In the data rows, the value 50 means zero.
In each game, the first row plays the second. By how much does the first row win? 15 means about a draw, 30 a big win and 0 a big loss. Wins can go round in a circle. Each row has two weighted sums of its numbers, A and B, taken from their middle values. A row wins by its A times the other's B, less its B times the other's A.
[49, 49, 50, 60, 47, 54, 44, 64, 66, 44, 51, 48, 58, 38, 51, 39, 56, 47, 42, 46]
[31, 37, 31, 53, 30, 55, 27, 57, 48, 67, 55, 24, 61, 46, 66, 54, 36, 60, 53, 46] >> 15
[54, 67, 46, 54, 47, 48, 53, 51, 49, 46, 57, 61, 40, 52, 40, 42, 64, 40, 49, 46]
[49, 45, 46, 39, 48, 47, 47, 62, 45, 52, 48, 44, 56, 45, 48, 61, 29, 61, 37, 50] >> 20
[59, 54, 54, 44, 56, 66, 49, 49, 46, 42, 49, 63, 34, 67, 46, 58, 53, 37, 31, 73]
[60, 48, 43, 57, 41, 49, 47, 54, 43, 55, 59, 45, 47, 50, 35, 50, 49, 49, 46, 58] >> 4
[58, 59, 69, 36, 56, 65, 44, 48, 47, 43, 53, 58, 40, 59, 37, 54, 61, 40, 51, 65]
[47, 43, 46, 52, 47, 38, 46, 50, 46, 52, 44, 45, 54, 45, 52, 50, 40, 63, 46, 54] >> 12
[58, 68, 62, 50, 47, 52, 53, 45, 47, 49, 57, 59, 43, 53, 40, 50, 64, 41, 63, 61]
[44, 56, 46, 55, 65, 50, 47, 34, 46, 51, 30, 58, 63, 46, 67, 31, 65, 72, 54, 46] >> 19
[49, 58, 58, 50, 61, 45, 44, 45, 49, 50, 60, 48, 59, 47, 59, 69, 26, 56, 45, 58]
[46, 43, 50, 37, 57, 61, 49, 54, 79, 65, 44, 50, 29, 70, 62, 61, 46, 38, 59, 46] >> 20
[56, 43, 58, 67, 44, 44, 49, 51, 61, 50, 46, 50, 56, 44, 52, 58, 43, 50, 45, 39]
[44, 43, 31, 49, 51, 59, 44, 58, 48, 50, 36, 49, 58, 45, 59, 39, 54, 67, 30, 50] >> 16
[46, 47, 43, 46, 49, 59, 49, 64, 49, 51, 46, 45, 53, 47, 48, 61, 33, 62, 50, 58]
[63, 73, 35, 60, 34, 55, 48, 38, 52, 65, 62, 35, 48, 50, 51, 46, 67, 42, 65, 61] >> 6
[58, 54, 54, 48, 37, 56, 51, 44, 44, 51, 61, 49, 45, 52, 27, 42, 47, 42, 45, 61]
[53, 51, 46, 53, 42, 31, 52, 43, 61, 57, 60, 30, 63, 37, 47, 35, 60, 47, 61, 54] >> 4
[35, 39, 27, 53, 36, 47, 56, 67, 56, 43, 44, 46, 54, 48, 59, 61, 29, 60, 37, 35]
[48, 56, 54, 42, 40, 56, 54, 50, 44, 50, 60, 50, 39, 54, 29, 42, 51, 41, 32, 61] >> 12
[35, 29, 58, 50, 44, 35, 65, 37, 35, 46, 52, 41, 53, 36, 42, 39, 62, 44, 46, 42]
[59, 48, 65, 64, 46, 47, 45, 60, 64, 45, 51, 47, 55, 40, 51, 42, 51, 46, 22, 54] >> 17
[63, 52, 43, 37, 55, 65, 52, 44, 51, 54, 56, 68, 28, 75, 54, 58, 47, 38, 20, 65]
[48, 47, 46, 45, 44, 61, 49, 49, 44, 54, 58, 46, 48, 48, 39, 69, 34, 54, 51, 46] >> 15
[32, 41, 46, 57, 27, 37, 14, 54, 37, 71, 57, 19, 59, 44, 61, 54, 55, 62, 59, 46]
[61, 55, 62, 36, 56, 64, 50, 61, 50, 50, 48, 65, 33, 75, 51, 50, 59, 39, 45, 76] >> 7
[57, 47, 46, 36, 60, 45, 43, 49, 49, 50, 40, 51, 56, 47, 56, 54, 37, 64, 54, 46]
[36, 58, 43, 60, 71, 64, 70, 59, 46, 28, 65, 47, 68, 48, 64, 65, 40, 59, 51, 35] >> 26
[40, 43, 50, 47, 55, 56, 50, 53, 79, 66, 41, 53, 31, 70, 64, 58, 49, 38, 53, 50]
[58, 45, 65, 33, 54, 63, 53, 63, 63, 68, 46, 65, 30, 77, 59, 58, 46, 37, 46, 61] >> 5
[56, 45, 54, 49, 53, 56, 47, 67, 48, 49, 34, 49, 57, 47, 58, 42, 56, 67, 40, 50]
[38, 40, 31, 49, 29, 32, 18, 61, 43, 69, 56, 19, 67, 47, 61, 54, 29, 62, 40, 35] >> 16
[47, 57, 43, 49, 67, 62, 42, 56, 49, 49, 53, 48, 58, 48, 62, 58, 35, 61, 49, 54]
[33, 41, 43, 49, 32, 44, 29, 76, 51, 68, 56, 23, 67, 47, 64, 54, 31, 62, 42, 35] >> 14
[57, 62, 62, 49, 54, 60, 44, 22, 54, 47, 65, 62, 41, 61, 46, 54, 47, 39, 54, 69]
[37, 39, 50, 62, 41, 36, 63, 33, 34, 42, 50, 41, 54, 36, 44, 42, 61, 43, 48, 46] >> 20
[55, 40, 65, 59, 42, 33, 40, 41, 60, 47, 57, 37, 60, 39, 50, 65, 43, 54, 30, 46]
[61, 49, 58, 56, 47, 45, 37, 57, 61, 41, 50, 45, 56, 38, 48, 39, 57, 47, 46, 46] >> 18
[62, 44, 43, 72, 44, 44, 36, 56, 63, 42, 53, 44, 59, 38, 49, 58, 49, 51, 47, 39]
[74, 52, 58, 74, 45, 39, 46, 59, 63, 46, 48, 49, 65, 40, 49, 46, 49, 49, 40, 46] >> 17
[49, 51, 46, 53, 44, 47, 42, 51, 49, 50, 43, 47, 56, 44, 59, 50, 37, 65, 57, 50]
[54, 40, 69, 67, 43, 24, 51, 56, 62, 48, 46, 48, 56, 41, 52, 54, 54, 50, 55, 35] >> 16
[72, 55, 62, 33, 56, 52, 48, 45, 50, 52, 59, 65, 31, 71, 52, 61, 65, 37, 35, 58]
[31, 43, 39, 48, 71, 51, 63, 62, 49, 54, 55, 44, 52, 40, 50, 65, 26, 56, 57, 20] >> 29
[46, 50, 62, 41, 54, 55, 57, 45, 55, 58, 56, 61, 33, 69, 48, 50, 50, 40, 44, 61]
[41, 59, 54, 58, 38, 24, 56, 24, 46, 47, 63, 61, 49, 50, 37, 46, 61, 41, 58, 54] >> 23
[53, 44, 43, 39, 56, 49, 50, 69, 47, 51, 32, 50, 58, 45, 59, 35, 62, 68, 13, 46]
[38, 37, 31, 50, 34, 49, 53, 52, 54, 46, 49, 43, 59, 50, 63, 58, 47, 62, 46, 39] >> 10
[49, 49, 54, 51, 57, 36, 43, 56, 65, 57, 41, 43, 55, 40, 47, 50, 52, 50, 81, 39]
[63, 61, 58, 31, 56, 61, 44, 34, 47, 40, 41, 58, 35, 62, 43, 54, 45, 39, 35, 65] >> 1
[28, 31, 62, 64, 40, 34, 64, 33, 36, 41, 48, 41, 54, 38, 49, 42, 68, 41, 33, 58]
[42, 45, 31, 51, 47, 57, 48, 71, 46, 54, 47, 44, 51, 46, 47, 54, 39, 62, 42, 58] >> 13
[45, 59, 46, 46, 58, 62, 61, 51, 56, 59, 59, 65, 35, 69, 51, 50, 52, 41, 52, 46]
[47, 43, 39, 38, 60, 61, 46, 53, 49, 48, 25, 57, 63, 48, 68, 24, 69, 73, 34, 42] >> 15
[29, 30, 58, 62, 42, 28, 66, 44, 37, 43, 48, 40, 54, 40, 43, 46, 55, 40, 47, 54]
[34, 39, 69, 37, 54, 59, 52, 53, 80, 67, 47, 52, 33, 69, 64, 54, 54, 38, 67, 42] >> 16
[33, 38, 35, 42, 31, 33, 38, 63, 58, 59, 53, 32, 58, 47, 65, 54, 53, 61, 34, 39]
[43, 48, 58, 43, 53, 61, 55, 35, 66, 72, 46, 64, 24, 77, 60, 50, 53, 39, 41, 58] >> 19
[48, 43, 58, 76, 42, 45, 49, 50, 63, 52, 48, 48, 56, 43, 51, 46, 44, 49, 49, 39]
[57, 49, 35, 47, 65, 55, 45, 47, 50, 51, 33, 57, 58, 46, 65, 27, 56, 70, 46, 46] >> 20
[44, 51, 46, 44, 30, 44, 16, 56, 40, 70, 56, 21, 64, 45, 59, 69, 38, 57, 47, 58]
[47, 41, 58, 61, 45, 45, 46, 52, 62, 49, 45, 50, 60, 41, 48, 58, 50, 52, 46, 46] >> 20
[48, 42, 69, 56, 43, 19, 67, 55, 38, 44, 51, 48, 49, 48, 41, 50, 65, 40, 51, 50]
[46, 48, 65, 41, 58, 61, 56, 43, 61, 66, 51, 64, 26, 72, 57, 50, 45, 39, 50, 61] >> 12
[65, 56, 58, 42, 53, 57, 55, 52, 53, 52, 50, 55, 33, 63, 39, 42, 54, 40, 47, 54]
[50, 37, 27, 46, 32, 27, 49, 69, 59, 61, 54, 31, 61, 45, 61, 50, 30, 62, 66, 39] >> 15
[33, 45, 35, 39, 48, 59, 47, 44, 46, 51, 39, 46, 51, 45, 51, 54, 55, 64, 39, 42]
[50, 58, 43, 54, 73, 67, 72, 68, 49, 34, 68, 59, 57, 47, 60, 69, 30, 56, 75, 35] >> 14
[26, 38, 62, 61, 40, 43, 62, 47, 32, 44, 52, 44, 51, 41, 41, 35, 56, 43, 36, 50]
[47, 54, 50, 47, 65, 48, 43, 31, 50, 49, 53, 47, 56, 47, 61, 54, 50, 61, 32, 50] >> 15
[33, 44, 31, 50, 48, 53, 45, 57, 45, 52, 47, 45, 54, 46, 47, 54, 39, 62, 37, 54]
[61, 52, 46, 33, 56, 45, 50, 46, 65, 66, 49, 59, 28, 76, 60, 61, 47, 37, 52, 54] >> 18
[48, 58, 54, 67, 46, 39, 55, 31, 44, 44, 61, 62, 45, 49, 38, 42, 57, 41, 51, 65]
[56, 64, 54, 53, 71, 48, 73, 53, 44, 36, 66, 55, 61, 46, 64, 65, 33, 57, 58, 35] >> 13
[46, 50, 43, 40, 61, 54, 46, 58, 49, 49, 26, 57, 63, 47, 66, 27, 62, 73, 47, 46]
[51, 45, 62, 61, 43, 46, 40, 54, 62, 50, 57, 35, 58, 40, 51, 58, 52, 51, 38, 46] >> 15
[62, 60, 43, 31, 57, 57, 43, 29, 51, 47, 52, 60, 39, 58, 38, 50, 52, 39, 49, 65]
[58, 38, 58, 50, 53, 67, 49, 48, 71, 71, 42, 63, 30, 76, 65, 58, 53, 39, 50, 54] >> 10
[43, 47, 39, 33, 55, 59, 57, 64, 65, 64, 52, 71, 27, 72, 60, 58, 54, 39, 46, 42]
[52, 41, 73, 61, 41, 42, 42, 57, 61, 58, 56, 29, 58, 38, 48, 61, 35, 53, 57, 50] >> 18
[64, 52, 54, 47, 39, 53, 54, 51, 41, 50, 57, 49, 43, 54, 28, 42, 57, 42, 64, 50]
[53, 70, 50, 58, 45, 45, 58, 31, 45, 43, 60, 65, 44, 50, 39, 50, 55, 40, 53, 61] >> 15
[63, 47, 62, 57, 54, 54, 43, 53, 66, 57, 42, 44, 56, 38, 52, 54, 48, 50, 56, 39]
[59, 48, 46, 65, 46, 40, 44, 53, 64, 45, 47, 49, 53, 37, 48, 42, 60, 48, 60, 31] >> 18
[44, 50, 35, 49, 42, 59, 49, 55, 42, 56, 58, 45, 42, 50, 35, 50, 52, 50, 62, 50]
[40, 44, 46, 47, 49, 64, 47, 53, 44, 53, 46, 45, 51, 45, 49, 58, 37, 61, 56, 54] >> 18
[36, 43, 54, 63, 41, 36, 59, 47, 36, 43, 51, 43, 50, 44, 36, 46, 53, 43, 66, 39]
[46, 37, 58, 67, 45, 38, 69, 36, 38, 42, 54, 45, 50, 45, 38, 46, 46, 39, 57, 50] >> 17
[52, 57, 35, 44, 37, 43, 52, 40, 40, 52, 57, 48, 41, 50, 27, 46, 59, 42, 72, 50]
[40, 56, 39, 43, 41, 44, 50, 46, 42, 56, 59, 47, 49, 49, 33, 54, 51, 49, 35, 46] >> 15
[49, 42, 35, 39, 59, 58, 44, 58, 49, 50, 27, 60, 59, 48, 67, 24, 68, 73, 57, 42]
[49, 57, 58, 48, 37, 53, 53, 57, 43, 51, 60, 49, 42, 54, 27, 42, 58, 41, 65, 58] >> 13
[55, 43, 58, 70, 46, 48, 48, 48, 59, 48, 45, 47, 56, 41, 51, 50, 40, 50, 42, 35]
[55, 57, 50, 52, 65, 57, 46, 46, 48, 50, 30, 59, 63, 47, 63, 31, 65, 72, 43, 46] >> 14
[59, 48, 54, 27, 55, 52, 51, 59, 67, 71, 46, 64, 35, 75, 61, 54, 53, 38, 45, 54]
[55, 57, 50, 38, 63, 51, 43, 48, 49, 51, 55, 48, 51, 46, 62, 54, 38, 61, 43, 46] >> 16
[55, 58, 58, 47, 54, 57, 47, 43, 44, 45, 62, 61, 42, 53, 38, 50, 59, 39, 48, 65]
[45, 53, 46, 51, 63, 50, 47, 52, 49, 49, 46, 52, 57, 48, 66, 31, 65, 70, 59, 54] >> 15
[43, 83, 62, 53, 35, 51, 49, 45, 50, 64, 61, 31, 55, 50, 55, 42, 69, 42, 27, 61]
[47, 56, 43, 52, 44, 67, 47, 43, 46, 55, 59, 47, 45, 52, 35, 46, 68, 48, 58, 50] >> 13
[58, 49, 50, 41, 55, 52, 53, 43, 53, 59, 53, 68, 27, 78, 57, 58, 52, 39, 46, 69]
[48, 46, 50, 72, 44, 37, 45, 60, 62, 49, 47, 51, 52, 41, 50, 54, 50, 51, 59, 42] >> 14
[62, 45, 58, 70, 45, 39, 44, 67, 62, 47, 46, 50, 56, 40, 51, 54, 41, 51, 54, 39]
[56, 47, 54, 77, 42, 33, 48, 52, 66, 50, 46, 48, 56, 40, 53, 42, 50, 48, 50, 46] >> 13
[58, 61, 43, 37, 39, 51, 47, 39, 49, 59, 61, 40, 52, 49, 52, 39, 55, 46, 52, 65]
[52, 52, 43, 50, 66, 41, 45, 54, 50, 52, 31, 57, 60, 47, 67, 20, 62, 72, 73, 46] >> 9
[58, 54, 58, 40, 53, 58, 44, 53, 48, 49, 53, 44, 43, 58, 35, 54, 41, 50, 70, 58]
[47, 36, 35, 43, 32, 53, 39, 57, 54, 64, 56, 29, 55, 46, 65, 58, 29, 62, 55, 46] >> 18
[47, 78, 46, 50, 33, 49, 49, 27, 51, 69, 58, 24, 56, 48, 55, 46, 56, 41, 50, 65]
[61, 45, 54, 32, 54, 54, 51, 53, 68, 70, 47, 64, 29, 74, 61, 61, 55, 38, 55, 58] >> 14
[51, 52, 54, 50, 43, 70, 48, 51, 44, 55, 58, 44, 45, 48, 34, 69, 33, 54, 45, 58]
[50, 37, 35, 52, 29, 41, 17, 58, 40, 71, 56, 18, 60, 45, 60, 58, 38, 62, 60, 46] >> 15
[59, 53, 39, 36, 56, 68, 49, 50, 52, 57, 44, 55, 31, 70, 44, 46, 49, 40, 39, 61]
[60, 53, 50, 36, 58, 59, 49, 40, 47, 47, 37, 58, 31, 70, 46, 50, 50, 40, 54, 65] >> 15
[33, 38, 46, 50, 36, 46, 61, 40, 53, 57, 54, 38, 60, 48, 62, 58, 31, 60, 50, 27]
[61, 67, 46, 48, 63, 59, 42, 48, 49, 50, 62, 50, 54, 49, 58, 46, 49, 50, 40, 58] >> 15
[75, 76, 58, 52, 49, 45, 51, 61, 48, 44, 56, 62, 47, 53, 40, 46, 49, 40, 52, 50]
[60, 47, 62, 42, 56, 56, 50, 36, 71, 69, 41, 61, 32, 74, 59, 61, 48, 38, 48, 58] >> 19
[49, 46, 50, 70, 43, 41, 42, 54, 66, 47, 49, 51, 54, 40, 45, 46, 54, 48, 42, 50]
[45, 50, 39, 55, 41, 58, 48, 49, 43, 52, 59, 48, 43, 48, 29, 42, 56, 47, 35, 50] >> 19
[36, 59, 35, 39, 64, 56, 72, 49, 27, 21, 17, 62, 51, 48, 43, 46, 56, 41, 45, 50]
[66, 59, 50, 36, 55, 67, 41, 41, 48, 37, 48, 60, 32, 68, 46, 61, 40, 37, 23, 69] >> 4
[50, 54, 58, 47, 56, 55, 46, 46, 50, 52, 56, 47, 61, 45, 63, 54, 54, 63, 51, 58]
[60, 46, 73, 40, 55, 39, 50, 45, 73, 70, 43, 62, 29, 73, 65, 54, 49, 38, 44, 54] >> 14
[54, 45, 50, 63, 45, 39, 36, 60, 62, 43, 56, 42, 63, 38, 47, 39, 56, 47, 48, 54]
[51, 41, 69, 66, 47, 37, 43, 60, 62, 49, 45, 50, 60, 43, 47, 54, 51, 50, 55, 42] >> 6
[38, 51, 43, 49, 69, 55, 70, 69, 47, 46, 64, 54, 63, 43, 51, 65, 43, 56, 62, 24]
[58, 73, 62, 50, 47, 40, 54, 45, 48, 46, 58, 60, 39, 53, 40, 46, 49, 40, 45, 65] >> 9
[61, 42, 39, 49, 47, 68, 47, 52, 45, 53, 51, 41, 49, 46, 43, 61, 45, 59, 50, 54]
[62, 55, 46, 43, 62, 61, 48, 38, 50, 51, 53, 49, 60, 48, 62, 46, 50, 66, 58, 54] >> 9
[65, 46, 46, 54, 54, 41, 47, 44, 59, 44, 48, 48, 53, 40, 52, 42, 44, 49, 66, 54]
[36, 38, 39, 46, 36, 46, 59, 60, 58, 61, 54, 33, 59, 47, 65, 61, 47, 59, 68, 27] >> 16
[45, 48, 54, 53, 46, 59, 49, 45, 43, 54, 49, 43, 50, 48, 48, 61, 38, 60, 56, 54]
[59, 87, 54, 47, 54, 60, 57, 56, 44, 37, 50, 63, 42, 52, 41, 50, 52, 40, 61, 54] >> 15
[53, 45, 39, 47, 60, 38, 44, 54, 49, 47, 30, 55, 57, 45, 66, 24, 59, 73, 56, 46]
[51, 46, 58, 58, 58, 45, 48, 53, 59, 45, 45, 46, 64, 41, 49, 54, 43, 50, 51, 46] >> 10
[43, 59, 54, 66, 69, 55, 68, 51, 48, 33, 67, 54, 60, 46, 66, 65, 50, 56, 57, 39]
[51, 51, 46, 46, 42, 74, 49, 45, 46, 53, 53, 46, 54, 47, 39, 65, 27, 57, 60, 50] >> 20
[68, 41, 69, 40, 54, 67, 53, 43, 65, 69, 48, 65, 29, 75, 64, 58, 63, 37, 63, 61]
[41, 57, 58, 53, 54, 66, 46, 41, 44, 46, 60, 58, 44, 49, 44, 46, 67, 41, 47, 54] >> 17
[66, 61, 39, 55, 64, 44, 42, 44, 51, 50, 56, 48, 52, 45, 61, 61, 30, 59, 32, 50]
[40, 42, 39, 52, 53, 57, 53, 45, 77, 70, 40, 57, 27, 73, 61, 58, 56, 38, 52, 39] >> 16
[37, 53, 39, 54, 65, 64, 45, 51, 48, 50, 38, 55, 64, 46, 63, 42, 47, 67, 42, 46]
[74, 48, 62, 64, 46, 36, 44, 67, 64, 49, 48, 50, 59, 39, 47, 46, 61, 48, 52, 39] >> 18
[37, 50, 39, 51, 39, 54, 51, 57, 42, 53, 60, 49, 42, 52, 27, 42, 65, 44, 69, 58]
[58, 44, 65, 57, 40, 37, 63, 60, 36, 44, 51, 44, 48, 45, 38, 46, 58, 41, 63, 42] >> 20
[39, 40, 54, 44, 53, 59, 49, 51, 76, 69, 40, 59, 29, 72, 58, 54, 51, 38, 41, 58]
[42, 50, 43, 41, 42, 46, 48, 46, 43, 57, 60, 48, 47, 47, 30, 46, 59, 50, 58, 54] >> 14
[65, 63, 54, 56, 35, 50, 50, 48, 48, 46, 59, 57, 43, 52, 33, 46, 61, 42, 32, 50]
[42, 38, 65, 62, 40, 27, 65, 50, 32, 43, 53, 44, 55, 40, 41, 46, 59, 43, 50, 50] >> 22
[48, 39, 35, 39, 55, 48, 45, 47, 51, 51, 40, 50, 55, 49, 55, 50, 46, 63, 34, 50]
[51, 35, 54, 64, 41, 41, 59, 44, 59, 54, 47, 50, 60, 46, 51, 58, 35, 52, 35, 42] >> 15
[43, 49, 35, 30, 61, 53, 80, 45, 36, 46, 68, 74, 40, 60, 44, 50, 53, 39, 56, 31]
[57, 48, 46, 63, 48, 36, 42, 45, 63, 42, 52, 43, 61, 39, 48, 39, 48, 47, 66, 50] >> 18
[33, 24, 73, 60, 44, 41, 65, 17, 38, 43, 47, 40, 56, 38, 43, 46, 63, 42, 33, 58]
[50, 34, 69, 73, 44, 36, 60, 57, 55, 56, 46, 50, 55, 43, 53, 65, 40, 56, 57, 27] >> 12
[37, 39, 39, 48, 54, 53, 49, 52, 76, 72, 40, 60, 30, 73, 62, 54, 53, 39, 60, 42]
[42, 45, 69, 52, 37, 47, 61, 39, 34, 43, 52, 45, 57, 41, 47, 35, 57, 43, 48, 42] >> 15
[40, 54, 35, 57, 38, 51, 50, 49, 43, 52, 59, 51, 42, 51, 30, 46, 60, 41, 43, 58]
[40, 37, 31, 40, 35, 40, 40, 75, 56, 56, 53, 33, 60, 45, 63, 54, 35, 62, 61, 35] >> 19
[60, 46, 69, 78, 48, 39, 46, 44, 61, 42, 55, 40, 55, 39, 48, 50, 50, 49, 60, 50]
[40, 56, 54, 45, 56, 55, 46, 38, 46, 34, 37, 50, 33, 63, 37, 42, 57, 45, 45, 73] >> 8
[52, 48, 54, 37, 46, 51, 45, 47, 44, 55, 55, 46, 43, 49, 37, 65, 40, 54, 59, 54]
[46, 46, 39, 48, 62, 60, 47, 56, 49, 50, 24, 60, 60, 46, 64, 24, 66, 73, 62, 54] >> 13
[67, 59, 50, 36, 54, 70, 45, 46, 45, 41, 46, 59, 39, 64, 41, 54, 52, 38, 49, 80]
[56, 35, 69, 69, 45, 41, 35, 62, 58, 45, 54, 42, 56, 41, 48, 58, 32, 54, 41, 46] >> 15
[42, 43, 50, 43, 55, 58, 54, 48, 73, 70, 43, 61, 32, 72, 62, 54, 56, 39, 62, 39]
[55, 33, 62, 57, 37, 28, 43, 64, 60, 53, 59, 35, 63, 37, 49, 58, 35, 55, 42, 54] >> 11
[44, 41, 54, 50, 64, 46, 46, 68, 72, 63, 41, 41, 50, 37, 48, 61, 54, 51, 45, 39]
[64, 54, 54, 68, 49, 55, 47, 50, 59, 43, 55, 56, 59, 41, 51, 61, 43, 53, 48, 39] >> 15
[45, 48, 27, 52, 41, 53, 48, 47, 44, 55, 59, 46, 47, 49, 36, 58, 34, 54, 31, 54]
[51, 52, 35, 50, 67, 61, 45, 35, 50, 49, 31, 56, 58, 45, 66, 31, 63, 70, 58, 50] >> 5
[49, 61, 62, 60, 40, 52, 56, 43, 44, 45, 63, 59, 47, 48, 36, 50, 59, 41, 53, 58]
[66, 52, 54, 58, 54, 55, 41, 60, 60, 48, 63, 48, 61, 41, 54, 69, 46, 54, 25, 54] >> 15
[59, 51, 54, 72, 47, 52, 45, 59, 62, 41, 58, 41, 59, 38, 47, 39, 57, 46, 61, 50]
[67, 63, 69, 55, 69, 52, 72, 58, 45, 34, 64, 58, 61, 45, 63, 65, 33, 56, 62, 31] >> 6
[40, 60, 39, 31, 64, 53, 43, 51, 49, 47, 57, 47, 54, 50, 56, 61, 48, 56, 48, 61]
[41, 58, 50, 48, 65, 58, 44, 41, 50, 49, 43, 52, 57, 47, 64, 42, 56, 67, 41, 50] >> 21
[45, 46, 43, 46, 49, 50, 46, 60, 47, 52, 43, 46, 51, 47, 52, 54, 33, 63, 62, 42]
[47, 51, 43, 48, 43, 44, 47, 59, 44, 55, 56, 47, 45, 48, 35, 58, 37, 52, 44, 54] >> 14
[53, 43, 50, 49, 54, 51, 46, 61, 48, 48, 33, 49, 63, 46, 62, 39, 53, 68, 55, 58]
[53, 55, 50, 36, 56, 62, 54, 42, 56, 63, 52, 60, 33, 72, 50, 42, 56, 39, 47, 54] >> 15
[33, 40, 39, 47, 71, 80, 71, 59, 40, 44, 67, 59, 56, 43, 53, 65, 41, 58, 46, 20]
[51, 42, 62, 65, 44, 35, 45, 54, 62, 48, 48, 49, 59, 43, 51, 65, 65, 51, 56, 46] >> 16
[47, 46, 54, 55, 47, 59, 54, 44, 47, 45, 63, 62, 46, 50, 39, 54, 56, 39, 63, 65]
[69, 76, 62, 43, 34, 56, 50, 47, 50, 65, 60, 30, 49, 49, 53, 46, 56, 42, 49, 73] >> 10
[35, 73, 46, 35, 68, 55, 61, 49, 32, 17, 25, 54, 54, 46, 48, 46, 62, 41, 30, 46]
[52, 37, 69, 59, 44, 43, 35, 62, 60, 46, 57, 38, 64, 40, 50, 69, 36, 55, 50, 39] >> 8
[55, 62, 50, 47, 36, 45, 49, 36, 55, 52, 66, 52, 52, 52, 52, 50, 57, 40, 48, 61]
[60, 69, 39, 36, 66, 52, 65, 55, 30, 19, 19, 59, 54, 49, 41, 42, 71, 41, 56, 46] >> 16
[52, 46, 54, 44, 61, 53, 44, 43, 51, 49, 40, 52, 59, 49, 64, 46, 48, 66, 59, 50]
[59, 57, 43, 36, 51, 56, 55, 34, 49, 54, 49, 55, 28, 67, 39, 50, 54, 41, 44, 61] >> 17
[48, 46, 50, 41, 42, 60, 49, 55, 43, 56, 59, 46, 49, 47, 37, 61, 50, 52, 39, 50]
[58, 41, 62, 73, 43, 32, 51, 55, 62, 53, 47, 48, 57, 42, 51, 50, 49, 50, 50, 35] >> 13
[49, 41, 58, 62, 47, 41, 47, 48, 61, 47, 48, 51, 53, 40, 46, 54, 53, 51, 40, 42]
[68, 46, 54, 58, 45, 38, 33, 58, 63, 42, 55, 44, 59, 36, 49, 50, 52, 50, 45, 39] >> 15
[67, 53, 58, 44, 50, 53, 52, 47, 56, 44, 68, 64, 35, 65, 52, 54, 46, 38, 34, 61]
[62, 48, 62, 62, 43, 42, 43, 50, 64, 47, 49, 48, 60, 41, 47, 46, 46, 48, 46, 39] >> 13
[44, 43, 31, 42, 53, 48, 45, 53, 49, 48, 35, 50, 63, 45, 56, 42, 56, 66, 48, 54]
[47, 55, 46, 45, 44, 51, 49, 49, 45, 54, 61, 51, 42, 53, 29, 39, 65, 43, 66, 65] >> 16
[62, 58, 69, 30, 52, 63, 40, 44, 48, 45, 52, 59, 36, 63, 43, 58, 51, 38, 47, 73]
[40, 39, 50, 54, 41, 39, 64, 33, 32, 45, 52, 44, 58, 39, 39, 39, 62, 44, 46, 46] >> 18
[49, 41, 58, 65, 41, 42, 65, 47, 35, 44, 53, 46, 49, 45, 38, 50, 45, 40, 47, 50]
[47, 53, 54, 43, 56, 68, 52, 41, 52, 59, 46, 53, 39, 68, 43, 46, 57, 40, 36, 58] >> 14
[63, 64, 54, 40, 55, 58, 42, 41, 47, 47, 56, 59, 41, 57, 37, 50, 54, 39, 49, 65]
[57, 61, 39, 35, 62, 52, 71, 54, 39, 43, 54, 64, 44, 58, 44, 54, 52, 40, 50, 46] >> 12
[48, 56, 50, 53, 37, 50, 52, 43, 43, 49, 59, 48, 43, 53, 26, 42, 60, 41, 58, 58]
[52, 42, 31, 54, 58, 52, 46, 54, 47, 49, 29, 56, 54, 46, 64, 31, 77, 71, 50, 42] >> 25
[48, 59, 43, 56, 64, 62, 44, 31, 48, 50, 60, 49, 52, 45, 61, 65, 33, 56, 62, 65]
[55, 36, 39, 39, 54, 52, 52, 53, 66, 72, 44, 64, 25, 74, 62, 54, 43, 40, 60, 54] >> 6
